The same turns and mirrors carry the whole set onto itself and the rows of a family onto each other. Which other rows belong to the same family as each row named below? List them in the order they appear above.
These 20 rows form 5 families of 4 rows each.
j_652: [  1  -1   0  15   2   1 -16  -2  -3 -10  -3  -5  -3   9  -2  -3   4   8
   5  -2  -3  -4  12  -9   1   6 -17  11   2  -1 -10  -5   1  -1  -5  12
  12  19   8   2  -5 -15  -6  21  -3   9  -5  13  11   2   1  -9   0]
j_421: [  2  -1   4  10   0  10 -15   0  -6 -11  -8  -8  -3   6   4   4   8   1
  10  -4   2  -5   7  -7  -4   5 -10  15   4   2  -3  -5   7 -10  -7  10
  10  13   2  12  -6  -7  -6  16  -4   8  -3  11  12   0   3  -7   2]
j_308: [  1  -5   3  -9   3  12  -2 -10 -10   1  -2   9  -8   2   0 -12  -1  -6
  -2   8  -6  -3  -6  12  11  -6  -1   3  -7   8   2  -2 -13   5  -3   9
   3   5  11   5   2  -4   6   5   4  -1 -12  11   0   3   8   0   7]
j_265: [  3   8  -4  -8  -6   5 -11  -8  -2 -11  -6  10  -1  18  -2  -2 -11  -5
  -2  -2  10  -2 -14  -3  11   3   7   7  -4   9  -7  -6  -7  -6  -8  12
   2   6  10  -6  18  -6  -7   7  -1   1  -9   2  21 -10  11  -3   9]
j_953: [  0   7  -8 -11  -6   7  -9 -13   0 -11  -5  14  -3  16  -3  -3 -13   0
  -1  -1   3 -17  -6  -1  12   4   5   5 -10   7 -10  -6 -14  -2  -3  10
   1   5   9  -1  18  -8  -3   2  -4   6  -6  -4  18  -6   8  -2  11]
j_768: [  8   8  -9  -7  -8   2  -5 -13  -1 -12   3  14  -7   9  -8  -5 -13  -3
  -2   3  -2 -12  -8   2   8  -6   6   7  -1   1  -9 -14 -11   0 -10  12
   5  10  17  -6  12 -10 -10   5  -3  -2 -10   3  18  -3   2  -3  10]
j_52: [ -9  11  -2  10  -7  -2 -23   1  -7 -18  -4   7   1  10  -8  -2   6   3
  -4  -2   0  -6  -4  -2  -2  -5 -12  -5  -2  -6  -9  -2   0   3 -10  15
  10  18 -10  10   5 -10  10  -3   3   7   5   3   1   5   7  -9   3]
j_713: [  4  -3   1  -8   0  13  -2  -5  -8  -2  -3   9 -12   3  -3  -3  -7  -7
   0   3  -6  -1  -4  14   9 -13  10   1   1   2   5  -3  -5  -1  -9  16
  -2   6   3   5   0 -11   3   5   4  -8 -13  13  -1  -2   5  -6   5]
j_410: [  4  -1   7  -7   3  14   0  -6  -8  -1  -4   8 -11   2  -1  -7  -5  -3
  -3   2  -4   4  -5   4   9 -12   4  -7 -10   8   4  -3 -11  -3 -11  13
   3   7   2  -1   2 -10   4   5   7  -4 -14   7   2   1   8  -2   7]
j_328: [ -2  -5   5   6  -1   6 -11  -4  -6 -10  -7  -6   0   7   5  -3   9   5
   8  -2  -1 -13  10  -7  -2  10 -17  11  -7   8  -8   0  -3  -5   2  13
   9  14   8  12  -3  -5  -8  11  -5  11  -4   7  13   2   5   0   4]
j_423: [ -2  -6   0  12   0   7 -12   1  -6  -9  -6  -8  -2   9   3  -2   9  -1
   2   0   0  -5  14  -7  -3   6 -10  11   1   1 -10  -6   5  -2   0  13
   7  12   4  10   0 -11  -8  20  -1   9  -6  11  18   2   7  -8   3]
j_972: [-11   9   0  10  -6   1 -23   0  -5 -18   0   9   1  11  -5   2   0   9
   0  -5   0  -3  -5  -5  -2  -2  -6   2  -1 -12  -3  -2   2  -6  -8  18
  12  15  -7  10   1 -12   8   3   4   2   8   6  -1  -1   7 -11   1]
j_359: [-17   5   5   5  -5  -5 -22   3  -4 -19   0   9  -1  12  -9  -6   2   2
   1  -6  -1   3  -5 -11  -2  -2  -9  -1  -2  -4  -5   3  -2  -5  -8  18
  13  20   1   7   3 -12   8  -3   7   3   6   3   5  -2   9  -6   4]
j_481: [  8   2  -3  -7  -2   3  -1 -13  -5  -4   2   6 -12   4  -9  -5  -9  -4
  -2   6  -8  -7  -3  15  15  -9  -1  -5   2   4   3  -2  -9  -2  -8   9
  -3  11  11  -2   4 -13  -1   8   3   0 -17  14   5   0   5  -4   3]
j_702: [-18   3   0   3  -3   0 -22  -1  -7 -15   0   7   3  17  -8  -7   2   6
   0   0  -1  -8  -3  -5   4   1 -12   0  -8  -6  -4   1  -4   4  -5  18
  16  17   2  10   3  -9  11   3   3   7   6   1  -4   4   6  -8   2]
j_582: [ -5  -6   9   6   1   3 -12   5  -7 -10 -10  -8  -3   8   3  -4   8  -2
   5  -2   5  -7   7  -9  -2   6 -10   6  -6   5  -2  -4   6  -9  -6  13
  12  17   2   8  -4  -9 -12  14  -2   9  -7   9  13  -5  -2  -2   2]
j_566: [ -2  11   1  13  -4  -7 -21  -1  -2 -18  -4   5   3   8 -10  -2   4  12
  -3   0  -2  -7  -2  -3   2  -2 -17   1  -2  -7  -9  -2  -1   3 -13  15
  12  24  -1   5  -3 -10   4   4  -1   5   3   6  -2   3   4  -7   0]
j_194: [  2   7  -8  -5  -9   8 -10 -11  -4 -10   0  11  -4  13  -6   1  -9  -6
  -3  -2   4  -9  -8   1   3  -4   8   6  -2   5 -14 -14  -7   3  -8  14
   1   7  10  -1  18  -7  -7   1  -6  -1  -6  -3  26  -3   7  -6  12]
j_585: [  6   9  -9  -6  -9   7 -12 -12   0 -10  -2  14  -7  14  -1   1 -15  -5
   3  -6   5  -9  -9   1   4   0  10   9   2   3  -8  -9  -6  -8 -10  11
  -2   4   7   2  16  -8  -9   1  -4   1  -9   3  17 -11   6  -7  10]
j_405: [  1   0   1  -4   0  10  -3  -8 -10   2   2   1 -11   3  -4  -5  -5  -9
  -6   4  -6  -4  -1  18   7  -9   2  -8  -2   6   3  -1  -5   1  -5  12
  -3   5   1   2   6 -10   3   7   6   0 -16  14   2   4   9  -6   4]

Which other rows belong to the same family as j_328? j_308, j_953, j_702
Which other rows belong to the same family as j_585? j_421, j_713, j_972
Which other rows belong to the same family as j_566? j_652, j_768, j_481

The same turns and mirrors carry the whole set onto itself and the rows of a family onto each other. Which other rows belong to the same family as each row named below? List them in the order they appear above.
These 18 rows form 3 families of 6 rows each.
j_874: [-4  4  6  5 -1 10  0 -2  4  0  4 12 -5 17  9 -3  4]
j_986: [  4  -1 -13  -3   0  -2  -2  -6   8 -15  -7   3   5   4   6   1   5]
j_770: [  1  15  -2  10   4   9   7  -2   5 -12   7   3   5   8   8  -6   7]
j_553: [  1  -5  -8   1   8  14  -3 -11  -9   4  -1  -3   7   7   1 -16  -5]
j_983: [  6   0 -17   0   3   4  -5  -1   3 -12  -1  -2   3  -2  10   9   4]
j_806: [ 3 17 -1  6  1 15  5  3 -2  3  2  0  1  7  8 -9  4]
j_562: [-2  8  5  1  2 10 -2 -5 -5  3  2 11 -6 15 12  2  4]
j_278: [ 1 14  0 12  4 14  7  1  5  0  2  2  1 11  5 -1  3]
j_133: [ -6  -6  -8  -1  17   7  -2 -14  -7  -6  -4   4   5  12  -4  -6   5]
j_228: [ 1  3  7 10  6  2 -2 -1  3 -1  6  8  1 17 14 -1 -5]
j_286: [ -5  -2 -10  -2  12   6   1 -15 -11   1  -7   3   7  10  -1  -1   8]
j_140: [  4  -7  -8  -2  -4   8 -12  -3  -5  -6   0   1   0   2  17  -1  -7]
j_320: [  8  -8 -12  -2   0   4 -12   3   5  -5   2   0   0   1  13  -2  -7]
j_599: [ -1  -5  -9   4  18  11  -2  -7  -5   1  -2  -4   8   9  -4 -14  -6]
j_524: [  4   3 -17   0   0   4  -1   1  -4  -9  -6  -4   7  -3  11   4   5]
j_603: [ 11  -5  -9   6   3   7 -11  -8   7  -7  -1  -5   4   5  11   0 -12]
j_378: [  1   4 -10   2  17  17  -2 -13   2  -3   6  -4  12  10  -2 -11  -3]
j_935: [ -5  -4  -5  -6  16   1  -1 -10   1   1  -1   8   9  17  -1  -4   2]

Which other rows belong to the same family as j_278? j_874, j_983, j_133, j_320, j_599
Which other rows belong to the same family as j_140? j_553, j_806, j_562, j_286, j_524

The same turns and mirrors carry the whole set onto itself and the rows of a family onto each other. Which other rows belong to the same family as each row named below? List them in the order they appear above.
These 40 rows form 5 families of 8 rows each.
j_374: [  7  -2   2   5  -1  -5   8   9  -2   1  -5  -9  -1  -1   6   4  -7  -8
 -15   2   0  -8 -10  -3   9   8   6  11  -8   1   6  13   6   6  -3 -16
 -13  -6   0  -7  -8  -3  -4  -1]
j_822: [  3  -5   5  12   0  -4   4  16   2  -1   3  -9   0 -10   9   4  -6 -16
 -10   3   4  -9 -10  -2   7  13   9  16  -7   7   7  12  10   5  -4 -16
 -12  -1   4  -6  -8  -8  -9  -6]
j_627: [  4  -2   0  22   3  10   1  12   9 -16  -3 -12  -3  -9   4  -5  -3  -7
   5  -2   2 -10  -6  -2  13   7   7   4 -11   5   2   7 -12  -4  -2  -9
  -8  10  -1  -3 -10   1  -6  -4]
j_883: [  2   7   8   8  -9   6   1  -5   7  -2   3 -10  -5 -10   8  -1 -11  -7
   4   8   2   4   6  -9   1  -1   4   5 -11  10  -3  -9   6  -2   2 -12
  -7  12   8   4  -9 -15   4   2]
j_427: [ -2  -6  -2  -5  -4  -2  10  -1  16   7   3  -7   0  -3   6   0  -6   4
  -4  16  -4   1  -3   2   3   5   2   3  -5  11   1   2  14  -3  11  -8
  -6   8   9 -10  -5   2  -4 -11]
j_839: [  6   8   7  17  -6 -12   7  -9   9   8  -1   1  -5  -3   3  -5   0  -1
  -4   7  -3   9   3  -1  -1   6   7   4   7   7   2   4   5  -2  -8  -9
  -1  -8  16  12  -5   4  -2 -10]
j_575: [ -1   4  11  10  -8   5   0  -7  11   4  -2 -10  -3 -15   7   0 -13 -12
   2   8   7   6   6  -7   2  -1   8   6  -7   7  -2  -7   4  -6   7 -12
  -5   9   9   0  -3 -11   3   3]
j_447: [ -4  -4   5  15  -5  -4  -6  -1   2  -2   3   1 -11  -9   1  -6  -5 -10
  -7 -10  17 -13 -16  -8   6   6   4   1  -8  15   1   5  -1 -10  -4  -1
  -4  -5   1   2  -5  11  -6  -2]
j_470: [ -4  -5   0  -5  -8   2  10   3  15  10   3  -5   2  -1   3  -3  -3  -1
   0  12   1   3   4   5   2   8  10   7  -2   9  -4   2  11  -4   9 -12
   0   6   7  -8  -6   3 -14 -13]
j_829: [  2  -1   3  18   0  -1  -7   1   9   0  -3   6 -12  -5   2  -7  -8 -11
  -6 -12  16  -4 -14  -5   3   4   7  -1 -10  10   3   6   3  -8 -11   5
  -1  -8   8   5  -7   6  -3  -3]
j_970: [ -9   0   7  11  -6  -5 -10  -2  14  -8   1  -4  -4  -1  10  -2  -9  -4
  -5   7   0   8   8   1  -9   9   5  -5  -6  15   2   3   0 -16  -6  -3
 -10   9  15   4 -15   8  -8   3]
j_540: [  8 -10   2  21  -6  -4   9   7  17  -9   6  -5  -4  -2 -10  -5   1 -11
 -10  -3  11   5  -4  -7  -1   6   1  11   3  10  -6  15  -1   0  -7  -6
  -6  -4   0   4  -1   6  -7 -14]
j_682: [ -6   8  10   5  -8   7  -1  -1   7   4   6 -10  -4  -5   6  -2 -15 -12
   3   8   2   5   4  -8  -1   6   6   6 -16   5   2  -7   7  -4   0 -14
  -8  10   8   4  -6 -12   1   3]
j_666: [ -1   4  11  15  -1  -9   8  -8  13   3   1   3  -2  -8   4  -4   0  -1
  -4  14  -3   3   7   6  -1   9   4   6   5  11   4  -2   3  -4  -1 -10
   5  -6  12  13  -6   3  -1 -12]
j_305: [  5  -8   3  17  -7  -5   9   7  15 -11   4  -6   0  -6  -9  -6   0 -15
 -11  -1  12   1  -2 -12   2  10  -5  13   0  10  -5  18  -2   0  -1  -7
  -8  -2   3   4  -4  10 -10 -10]
j_869: [  5  -8   3  18  -4  -9   8  10  10  -4   1  -4  -3  -8 -10  -9  -1  -8
  -8   0   9   0   3  -2  -4  12  -2  10   3   5  -7  14   0   1  -7  -8
  -7  -1   4   0   0  14 -11 -15]
j_649: [  5  -1   2  18   8  10  -4  13  11 -12  -8 -13  -1  -5   3  -4  -2  -2
   3  -2   9  -6  -7  -3  10   7  13   7  -9   9   2  10 -10  -6  -4  -5
  -8  12   6  -6 -13   1  -7   0]
j_594: [ -5  -3   5  19  -4  -6  -8  -2   4  -2   5   3  -2 -12   3  -4  -5  -9
  -3  -9  16  -8 -14  -8   2   8   5   2 -12  12  -4   1   1 -13 -16   2
  -5  -6   7   2  -7   5  -6  -8]
j_396: [  4  -1  -2  15  -3  13  -6  11  12 -16  -4 -14  -1  -5   5  -3  -5  -3
  -1   1   3  -6 -10  -8  11   6   1   5 -15   5   1   7  -9 -12  -8  -9
  -2   9   0  -2 -11  -6  -3  -7]
j_323: [ -1   1  -2  20   5   9  -6  10   7 -14   1 -13  -6  -2   1  -6   3  -4
   0  -1   6  -5  -9  -1  11   7   8   3 -12   3   0   8 -12  -7  -3  -9
  -4   8  -2  -5  -7  -1  -4  -6]
j_577: [ -6   0   7  12  -4  -3 -10 -10  18  -1   1  -8  -3 -11   5   1  -9  -6
  -4  11  -5   4   5   0 -11  10   3  -5  -2  17   0   8   5 -15  -2   3
 -15   6  11   1 -13   3  -7   4]
j_977: [  2  -6   3   9   5  -2   9  13   0  -1   5  -5  -2  -9   2   3  -4 -10
 -17   2   5  -6 -13  -4   9   8  16  10  -4   7   4  14   8  -1  -6 -18
 -16  -4   0  -7  -6  -5  -7  -5]
j_248: [  6   2   1  11   2  -4   2  10   1  -1   6  -5   1  -5   4   8  -2 -12
 -18   8   5  -7 -12  -5  10   9  11  13 -10   5   2  18   4   2  -6 -15
 -14  -3  -1  -5  -7  -4  -8  -5]
j_866: [ -2  -4  -3   3  -7   4   9   1  19  12   7  -8   4  -1   7  -4  -4   4
  -4  14   0   4  -1  -1   1  11   1   5  -5   9   0   3  16   0  10 -12
  -1   7   6 -10 -11   4  -4  -9]
j_235: [  3   6  11  16  -3  -9   3 -11  12   1   6   1  -7  -6   3  -4   3   1
  -4  13  -7   2   4   1   0   8   5   5   4  11  10   5   6  -2  -2 -10
   2  -2  17  12  -7  -3  -3 -10]
j_23: [  5 -16   2  16  -5  -5   4   7  19  -5   8  -8  -6   3  -9  -6  -1 -15
  -4  -2  10   4  -5  -7   1  10   0  10   0  12  -3  18   3  -1  -7 -12
  -6  -5   8   2   1   9  -9 -13]
j_250: [  3  -4   2  18  -4  -5  -7  -3   7  -2   3   3  -6  -6   3   0  -9  -9
  -3 -10  13 -12 -20  -6   6   7   4   3 -10  13   1   8   0  -9  -7   5
  -9  -3   3   7  -3   9  -8  -3]
j_587: [ -3   5  14   1 -10   3   2   0   5   4  -4 -12  -4  -4   4   2 -14 -10
   5   9   2   3   5  -5   5   4   9   6  -7   9  -3  -8   2   2   3  -8
  -8   9   6   1 -11 -11   0   7]
j_630: [ -2  -1   7  11  -8  -3 -13  -6  14   1   5  -6   0 -10   5   0  -9  -4
   0   2  -6   1   2  -3  -7  10   2  -2  -2  15  -6   3   1 -14 -10   5
 -13  14  16   3 -11   8  -9  -4]
j_545: [ -3  -3  13   8 -10   6   0  -6   7  -2   1 -10   4 -13   8  -1 -12  -8
   8   6   1  -3   3  -5   5   5   6   9  -9   8   2  -9   1  -6   1 -10
  -4   7   7  -3 -10 -18   4   1]
j_223: [  5  -5   5  20   0   0 -11  -3   8   3   1   1  -4  -6  -3  -8  -7 -11
  -1  -6  12 -11 -17  -6   8   8   7   2 -11  18   3   7   3  -4 -10   2
  -2  -6   2   7  -6   9  -5  -1]
j_42: [  6  -4   7   7  -1  -7   3  18   2  -1   2  -6  -4  -7   2   5  -3 -11
 -11   0   5  -5  -7  -4   8   5  19  16  -8  10   3  14   6  -1  -3 -22
 -16  -4   4  -4  -7  -5  -6  -5]
j_872: [  3   4   1  20   1   9  -8  17  13 -10  -4 -12  -4  -5   6  -2  -4  -8
   1  -6   2  -6  -9   3   8   8   6   4 -15   4   1   9  -7  -4  -5  -4
  -7  15   7  -3  -9   0  -5  -8]
j_508: [ -4  -6  -6   2  -8   0   5  -4  16   8   2  -6   0  -3   9  -1   0   3
  -6  11  -3   5   0   0   5   1  10   4  -5  12   3   3  14  -5  11 -12
  -1  11  13  -8  -4   2  -7 -13]
j_422: [ -5   4   2   8  -8   0 -11  -2  14  -7   0  -8  -1  -2   4  -1 -11  -3
  -3   9  -6   5   1  -3  -4  10   2  -5   1  21  -3   5   2 -14  -9   1
  -8   8  14   6 -16   2  -7   7]
j_135: [ -1  -7  -6  -1  -9   2  10   1  15   5  -6  -7   2  -2   3  -3  -6   5
  -7  15  -2   3   1   1   3   4   8   2   0   8   6   6  13  -9   5 -15
  -3   2   4 -11  -4  -2  -8 -10]
j_181: [  5 -17   0  16  -3  -5   7  12  18  -7   0  -3  -5  -7  -7 -12  -2 -13
 -10   0  11   5  -1  -9  -1  13  -1   9   2  10   1  14   8  -1  -6  -7
  -2  -7   2  -1  -5   4 -11 -12]
j_790: [  0   7   7  12  -5  -8   3  -6  13   4   8   6   2  -4   5  -8   1  -2
  -2   9   0   4   2   2   3  11   6   4   6  15   1   2   6  -8  -7 -12
   8  -8  17  12 -10  -1  -7  -9]
j_992: [-10   0   2  11  -2  -1  -9 -10  14  -3   1  -5  -1  -7   9   1  -8  -3
  -8   6  -1   5   4   0  -9   8   3  -5  -3  18  -4   3   5 -18  -8  -2
 -13   9  14   5 -11   4 -11   1]
j_602: [  2   6   9  12  -1 -10   2  -4   9   2   2   4  -2  -7   7  -7  -4   5
  -7  12   2   6   3   2   0  13   5  11   5  12   7   0   7  -5   1  -5
   6  -6  15  13 -10   4  -1  -7]

Which other rows belong to the same family as j_135? j_374, j_839, j_869, j_594, j_396, j_630, j_545
Which other rows belong to the same family as j_470? j_822, j_829, j_587, j_872, j_422, j_181, j_790
Which other rows belong to the same family as j_540? j_627, j_883, j_427, j_666, j_977, j_250, j_992

